rotation steps, each row followed by its count of steps:
The counts run from 0 to 246.
1 -10 1 8 7 -11 -12 -20 6 -6 16 6 -14 -9 -3 1 -4 4 2 19 1 12 -3 19 -5
 -14 -6 -18 -1 7 -3 -12 7 -7 -9 -9 0 0 10 -7 1 -10 24 3 -3 -7 -6 3 -1 -2
 7 11 10 7 20 0 5 -18 5 -2 7 -19 7 -3 -6 -9 4 -8 -8 -6 -21 1 -2 -5 -3
130
-1 -4 14 -7 6 -9 -5 6 19 6 -5 7 -14 -12 -2 -12 -11 -13 16 4 7 8 -2 7 4
 -1 2 -23 -5 -10 1 -20 7 3 6 -1 -18 3 2 -6 11 11 5 -4 -10 3 -1 -14 -4
 -12 -5 6 13 -19 -7 -5 -1 -9 6 3 -2 -2 -10 -10 3 -8 -19 16 10 5 -10 -4
 -4 1 -5
50
-4 -7 8 3 -10 -8 5 2 2 16 -2 12 -11 7 6 -21 -5 -17 17 6 -2 -15 -2 -7 13
 -4 2 -2 -3 -10 -10 -2 -4 -7 0 1 1 -7 2 -3 -2 -8 -15 -13 -16 -15 10 -2
 -3 -3 7 12 12 4 -2 -12 -20 -3 -5 2 10 3 6 -3 -1 -9 -19 20 6 -9 -3 9 7
 11 -4
168
-6 -4 -8 12 1 0 6 -5 6 -11 11 9 -2 15 0 6 -16 1 7 10 1 -5 -12 -1 13 4
 -10 -12 -7 10 -4 -11 -2 -2 0 9 -12 0 4 3 11 -5 -7 -4 12 1 10 23 2 -9 -2
 21 -4 10 19 10 -10 -32 -3 0 6 -2 13 9 -4 -6 -8 -1 2 -15 -7 -4 5 10 3
126
14 5 -6 9 3 3 15 -8 5 13 3 15 0 5 3 10 -8 -10 17 13 -5 -3 0 14 -1 -8 -6
 9 -15 2 -17 8 0 0 -2 2 1 14 -9 2 21 -8 -6 -12 4 -15 -1 -7 6 -3 -3 -1 10
 -10 -5 -4 -5 -18 15 5 0 7 -6 13 -14 -14 4 1 5 6 -15 -5 4 14 4
31
1 4 -7 14 -8 3 -12 3 7 12 -15 18 -3 -1 0 -13 0 -7 17 19 -2 -18 -6 2 2 6
 3 -6 17 -19 2 3 -12 0 0 -3 15 1 -5 2 -6 -3 0 -9 -21 0 4 -16 -2 -4 11 6
 2 12 7 -15 -14 5 5 -3 -2 1 17 -13 1 2 -22 2 5 -6 -3 8 12 3 -9
64
9 0 4 12 6 -3 10 6 16 -5 -4 10 -7 1 8 0 -12 -15 4 -1 6 10 -2 3 21 -2 -4
 -12 -23 -3 -4 -10 -7 6 12 9 -15 -1 3 -6 14 17 1 -6 8 -8 5 -5 5 -10 -4 5
 5 -25 0 6 3 -18 13 19 -6 -3 -6 -5 3 -13 -16 11 2 6 -12 -5 0 8 0
152
-13 -2 -14 6 -4 -3 8 4 5 11 5 9 -26 -22 -13 0 -16 -12 2 -4 -5 11 6 -11
 -14 1 0 -14 1 -5 -7 -12 13 5 5 -1 -8 1 -5 5 -20 5 12 -7 -18 10 -4 -5 -9
 10 10 7 -2 8 11 -12 7 -11 3 -7 0 0 5 0 3 -2 -13 6 7 -7 3 -6 14 5 3
209
-10 -7 -6 32 -8 -16 2 2 -1 12 4 14 8 -18 2 3 -11 5 0 -10 -11 -10 3 14 -3
 -8 -9 -10 -1 15 -13 1 -4 2 0 7 1 2 9 -5 -2 6 1 17 10 -2 -2 -8 6 -2 8 15
 0 6 6 6 -4 8 8 4 -6 -11 14 2 -7 9 0 -18 8 0 -4 6 0 14 -5
113
1 1 -7 5 -3 5 -10 18 6 15 0 5 -16 4 -7 16 -11 -10 17 1 -13 -9 -2 11 -7
 12 0 -4 -15 -16 -1 6 -3 8 5 -3 4 5 -1 7 -3 1 0 -10 -16 -6 1 -17 1 -24
 -9 -2 11 1 6 -22 -11 18 4 -8 7 4 4 0 -11 0 -9 -6 10 7 6 -3 12 9 -15
55
-7 -3 1 11 -7 -6 6 3 10 6 0 2 -20 -8 -7 -6 -16 -29 10 4 5 14 1 -2 1 8 0
 -16 -14 -16 -4 -5 11 9 8 3 -16 0 7 -1 9 12 -4 -19 -15 -6 6 -6 -4 -2 -12
 11 11 -9 -1 -11 -3 -11 8 5 4 -1 -4 -9 4 -15 -13 10 9 -3 2 0 1 1 -1
48
2 -14 1 6 -5 11 0 -27 -2 10 11 12 -9 -7 5 -9 -14 -9 3 19 -3 6 13 13 11
 -9 -14 3 -14 -3 -2 -1 6 -4 -4 -5 8 4 -2 -3 -1 -1 -4 -15 -3 -13 -14 -6
 -11 -3 16 13 6 4 -4 -19 -1 10 -6 6 -6 -5 16 -7 5 -9 -8 15 -1 -4 -15 11
 -6 3 -2
36
3 -7 10 14 -5 -10 -5 -4 4 13 -10 11 4 -5 7 -12 -2 -6 20 -1 -1 -2 -6 6 1
 -3 -12 -4 11 -6 -2 1 1 15 1 3 2 1 9 -2 8 4 -11 1 -20 -11 8 -19 8 -4 12
 10 22 -6 -5 -6 -12 12 5 4 -11 -15 3 -2 -6 14 -13 -9 4 -6 -14 19 0 7 -21
61
-2 -8 2 -7 9 -2 5 -4 -2 6 23 -9 -14 15 3 16 -6 7 9 3 -14 2 -6 11 -5 -9
 -11 3 6 -10 6 -1 3 18 0 -5 -3 11 11 3 -11 -6 7 -1 -9 -5 4 -10 6 -13 13
 5 25 -1 -12 -11 2 13 -7 -4 -11 -8 -5 7 -6 0 -6 3 -2 8 -14 -9 21 3 -7
189
6 -1 -4 11 0 -4 4 -2 4 8 2 15 3 -11 10 -12 -5 -3 3 24 -1 -8 0 16 7 -14
 -12 -9 -6 -10 0 1 -2 -12 -7 -5 1 7 -7 1 20 10 -5 -4 13 -6 -6 -9 -4 -3
 -2 7 -4 -11 -3 -7 0 -14 8 22 -8 5 6 -8 4 -15 -11 17 8 -3 -11 -7 -17 6
 11
143
2 -4 -6 -15 7 5 -1 14 3 13 11 -4 -2 16 4 7 -5 7 16 12 -4 -11 -16 13 -11
 0 -6 -12 8 -19 13 -5 0 4 -2 1 -8 13 4 15 2 -8 -1 -1 -4 14 6 -7 2 -14 -3
 5 6 2 -5 -22 0 -7 -8 -4 -4 7 2 5 -4 -3 -21 10 11 1 -4 -21 11 1 0
186
-11 -8 -18 11 -5 4 4 -5 -1 9 4 9 -20 -23 -7 3 -17 -11 -1 -9 -3 15 8 -6
 -13 5 -8 -10 0 -4 -3 -8 14 10 9 5 -9 2 0 10 -21 7 11 -8 -18 11 -1 -3 -7
 6 11 14 -7 7 12 -17 8 -4 1 -5 -4 -4 5 2 5 3 -12 0 4 -10 -1 1 11 5 0
208
-9 2 12 -2 -4 -9 7 12 14 9 3 7 -14 12 1 -1 -10 -12 22 -5 -12 -12 -9 -12
 8 1 -2 -2 -4 -12 -11 -2 -1 11 5 -3 -3 -6 5 -7 7 3 -14 -9 -16 -14 11 -8
 11 -15 6 5 26 -6 -15 1 -15 3 -7 2 1 -1 -5 8 -7 -1 -9 10 7 4 -5 0 15 16
 -7
58
5 7 -12 5 18 -11 13 13 1 8 4 3 -6 2 -12 15 -8 1 17 8 -6 -10 2 15 -17 -10
 6 9 16 -14 1 2 8 12 -2 0 5 17 1 3 -8 -13 10 2 -4 3 -1 -17 3 2 -3 0 8 1
 -3 -10 11 -5 9 -10 -6 -2 -12 6 -4 -8 -1 -5 4 -5 -18 -12 17 2 -3
81
-10 -13 -17 13 1 9 3 -7 -1 8 4 9 -12 -13 -7 0 -18 -7 -1 -13 -5 11 9 -6
 -2 9 -14 -5 0 4 -4 -9 14 13 10 12 -13 8 1 14 -18 10 6 -5 -13 13 2 -3 -5
 2 12 19 -10 4 13 -16 9 4 3 -1 -12 -11 9 6 2 9 -17 -7 1 -10 -2 4 7 6 -6
207
6 -4 -4 10 9 -12 -10 -14 9 -5 10 8 -13 -9 -8 3 -2 2 4 23 5 4 0 21 -8 -15
 -1 -9 2 8 -4 -8 7 -11 -11 -9 5 6 -2 -6 1 -18 24 -1 -1 -9 -6 -5 -5 0 -1
 8 7 4 20 -2 3 -18 15 -7 5 -11 -1 -1 -8 -15 4 -11 -3 -6 -22 0 0 0 -1
131
-11 1 -19 8 -1 -6 -8 16 6 9 10 3 -18 -18 -13 9 -18 1 0 -5 -15 -12 5 2
 -16 -2 -5 -8 -9 1 -9 -7 7 -4 2 -6 2 1 -11 14 -15 6 15 10 -4 9 -3 -8 -8
 -7 -4 8 -5 13 22 -13 6 2 1 -4 7 0 9 3 -8 5 -2 -8 3 -5 5 -7 6 7 -2
106
-3 12 -12 26 3 -9 8 1 7 2 7 18 8 2 -5 18 -9 -6 11 11 -11 -10 -4 11 -12
 -6 -13 -1 -5 0 -11 10 6 -1 -3 -8 9 11 0 -2 23 4 -6 -6 14 -4 4 -6 9 0 -4
 11 -2 -2 0 3 -3 -9 15 16 -7 0 0 11 -9 -10 5 -12 7 -1 -8 -14 -4 14 8
244
0 5 -8 8 -2 3 -5 9 16 -3 7 -6 -12 20 4 6 -15 4 -4 7 0 -23 1 5 16 -13 -9
 -11 0 9 -3 -7 -19 -11 5 -6 -6 9 -5 9 9 7 -3 -8 15 -3 -3 8 4 -7 1 10 1
 13 14 8 -13 -16 -9 -5 0 14 12 6 0 -15 -12 12 -4 -3 -3 -16 14 6 -2
15
11 2 -4 2 8 13 -2 4 20 6 -3 3 -1 3 11 0 -16 3 8 11 3 -3 5 19 19 2 -10 4
 -19 -4 0 -4 -9 -1 13 5 -14 6 -7 2 21 19 3 -2 11 5 -5 -9 -2 -12 -2 -12
 11 -15 -9 -7 2 -5 2 22 -7 5 1 -6 14 -1 -7 17 4 6 -12 -7 6 -5 -11
42
-1 4 -13 22 1 0 4 0 6 -10 5 11 0 19 -2 9 -13 -1 4 10 1 -13 -5 5 11 2 -3
 -7 -6 9 -8 -5 -12 -4 -1 10 -11 5 1 -1 10 -3 0 -6 13 0 9 19 1 -8 -7 19
 -7 11 20 11 -8 -28 2 -3 3 0 12 8 -6 -10 -5 -5 1 -14 -6 -4 10 10 3
125
-3 4 -5 8 14 -11 -11 -7 12 -3 22 -4 -13 2 -12 19 -11 7 8 10 -9 -7 7 17
 -9 -14 -16 3 -1 12 -10 -2 13 -4 -3 -18 11 10 -1 1 4 0 12 0 5 -6 -6 -6 3
 -5 4 6 17 5 8 4 3 6 1 3 -1 -12 -7 13 -8 -6 14 -12 -8 -1 -19 -8 3 0 -6
241
4 -13 1 11 6 -9 -2 -10 3 3 1 -1 -7 2 -2 -3 0 -9 17 8 13 7 -2 20 -8 -5 3
 -8 14 -9 3 -6 1 7 -3 9 -11 9 17 -2 -9 -9 17 -6 -14 3 4 -11 1 6 9 14 11
 -2 1 -14 4 -4 14 -8 -9 -12 -14 -10 3 -12 -13 -5 0 -7 -13 4 12 -7 -8
182
5 -4 1 20 -7 -5 -10 -5 2 14 -13 17 4 -11 4 -12 2 -6 19 4 -3 -5 -4 8 1 2
 -7 -8 15 -9 0 6 -3 9 0 3 10 2 8 -1 2 -1 -2 0 -21 -7 8 -19 7 -1 11 9 12
 -2 1 -11 -13 13 12 4 -7 -10 11 -8 -2 10 -16 -9 5 -5 -7 20 1 3 -20
62
3 -9 -4 12 7 18 -5 -6 13 2 3 1 -8 12 3 5 -22 -7 7 -1 7 2 16 19 22 10 -13
 8 -24 0 -2 -4 -7 9 14 9 -12 6 2 0 4 19 2 -13 5 0 -5 -6 -8 -18 2 5 9 -7
 -3 -10 1 14 1 10 -12 -3 2 1 8 -1 -11 6 1 4 -9 5 7 -1 -14
44
5 -15 9 3 9 4 -3 -1 5 -2 -4 16 -4 -2 10 -7 -11 -12 4 0 13 11 7 10 20 4
 -8 -16 -23 6 -1 -12 -5 3 6 15 -17 6 9 0 6 12 5 -5 3 -1 -4 -5 0 -20 -1
 17 0 -20 10 -2 3 3 8 8 -8 -11 5 2 -3 -1 -25 3 2 1 -13 8 -15 9 -9
154
-7 -5 -4 21 -7 -15 -6 -7 4 10 -2 8 3 -27 1 -8 -9 16 3 9 -11 -3 4 13 -2
 -8 -1 -12 19 10 2 -11 -3 5 2 0 -9 2 -3 -3 3 2 -1 18 2 3 -11 -16 -2 3 10
 4 11 7 3 7 -3 -4 -1 -5 -5 -9 24 -10 4 15 -3 -3 6 -4 -12 7 5 1 -13
223
1 8 -16 18 -8 3 -12 8 12 -1 1 0 -9 12 0 6 -9 3 -3 13 -1 -26 1 11 10 -11
 -3 -12 3 6 -4 -5 -23 -14 2 -6 0 8 -9 10 4 6 4 -8 10 0 -6 3 -1 -5 5 7 -5
 16 14 1 -12 -15 -4 -5 -1 17 11 -2 0 -15 -11 6 0 0 2 -14 15 5 0
14
1 6 -17 33 0 3 -2 1 9 -11 1 10 1 16 -2 14 -11 2 6 8 1 -11 -3 8 12 1 3 0
 0 9 -10 0 -19 -2 2 7 -7 3 2 -5 6 -3 8 -3 15 -3 3 11 1 -6 -5 16 -3 13 20
 12 -6 -20 9 -7 1 0 10 3 -4 -8 -3 -10 3 -10 -7 -2 18 8 -3
124
9 4 -17 18 4 5 -6 7 9 7 -5 0 -5 26 5 2 -8 -8 16 8 6 -24 2 16 14 4 6 13 3
 -10 -6 5 -22 2 5 11 -3 4 0 7 -2 -4 6 -8 -2 3 10 -7 -4 -1 3 0 7 7 6 -17
 -12 1 7 0 -2 7 -1 -7 9 -10 -14 0 2 -8 -1 0 26 -4 -14
175
7 -12 1 10 1 0 -5 4 2 18 0 17 2 3 10 8 -2 -6 15 -7 -6 -1 -1 17 7 3 -5 -1
 -23 0 -11 7 -11 7 4 12 6 3 11 4 5 0 1 3 -8 -12 6 -16 12 -14 8 0 13 -9
 -1 -18 -9 14 10 9 7 -7 8 4 -10 7 -9 -14 4 7 -4 10 3 17 -17
164
5 0 -8 -8 10 3 0 4 8 5 19 8 2 8 6 13 -6 13 12 19 -8 -13 -10 15 2 -4 -16
 -2 -20 3 -4 1 2 -12 -6 -5 3 6 -5 12 19 -4 -1 2 17 1 3 4 5 -18 -3 3 1 3
 4 -9 -3 -17 2 14 7 4 7 15 -12 -7 3 0 4 0 -10 -18 -1 8 5
135
5 9 -11 10 10 5 19 8 14 0 -2 11 -2 0 3 3 -11 3 6 -6 -6 -1 -5 -10 10 -3
 -5 7 5 -2 -7 -8 -5 9 12 10 -12 8 -15 9 3 13 7 0 -1 13 7 -9 5 3 15 -5 3
 -12 -6 2 7 -16 7 13 -20 3 -10 6 5 8 -16 13 -1 -3 -11 -10 26 5 -3
203
-6 -9 5 -6 8 -26 -11 6 17 6 12 2 -10 -15 3 -1 -5 12 0 -4 -6 -6 -2 10 -1
 -19 -3 -5 -6 15 -14 -18 -1 -11 -5 1 -13 2 -12 8 3 1 21 24 2 7 2 -10 -5
 -12 4 -3 15 -9 11 -3 2 -3 0 5 1 -4 -5 1 -13 5 -1 7 1 -1 -10 -6 3 3 -3
0
-3 -13 1 1 6 -7 -9 -21 5 -6 17 3 -12 -8 1 -2 -8 5 2 16 2 13 -6 13 1 -12
 -13 -20 -5 9 4 -15 12 -6 -6 -5 -4 -2 14 -5 3 -4 14 3 2 -6 -2 9 1 -2 10
 17 8 9 14 2 0 -21 0 3 10 -18 13 1 1 -3 0 -7 -9 -8 -16 -1 -2 -2 0
129
5 -2 -3 -4 -2 1 -8 13 6 11 0 8 -28 -7 -4 3 -9 -21 4 7 -2 3 2 2 2 1 6 -18
 -21 -18 -1 -8 1 -4 5 -5 3 -2 -1 6 -7 -1 9 -16 -19 -13 -4 -12 -3 -15 -7
 3 5 -3 14 -19 -4 -3 5 -5 17 3 9 -9 -5 -15 -16 2 3 1 3 -3 -2 10 -5
158
-5 -8 -3 -2 7 1 1 -11 3 0 31 8 -4 8 8 13 -11 7 5 10 -12 -5 -3 16 8 -10
 -22 3 -25 6 -4 2 7 -6 -6 -11 6 2 5 -3 6 3 0 -2 16 -11 -3 8 2 -20 11 10
 11 3 -1 -4 -1 2 -7 15 2 -8 6 14 -5 -6 8 3 -1 3 -14 -6 1 9 3
137
3 4 -7 5 -5 8 -8 10 9 13 -14 11 -9 9 -2 -14 -5 -5 19 16 -2 -26 -7 -4 7 2
 1 -3 15 -18 1 -3 -10 -2 2 -2 10 0 -10 4 -4 -4 -5 -12 -16 4 6 -8 -6 -4
 11 4 4 14 7 -11 -13 2 -2 -5 0 4 12 -7 6 -2 -23 13 1 -10 -5 1 16 2 -9
65
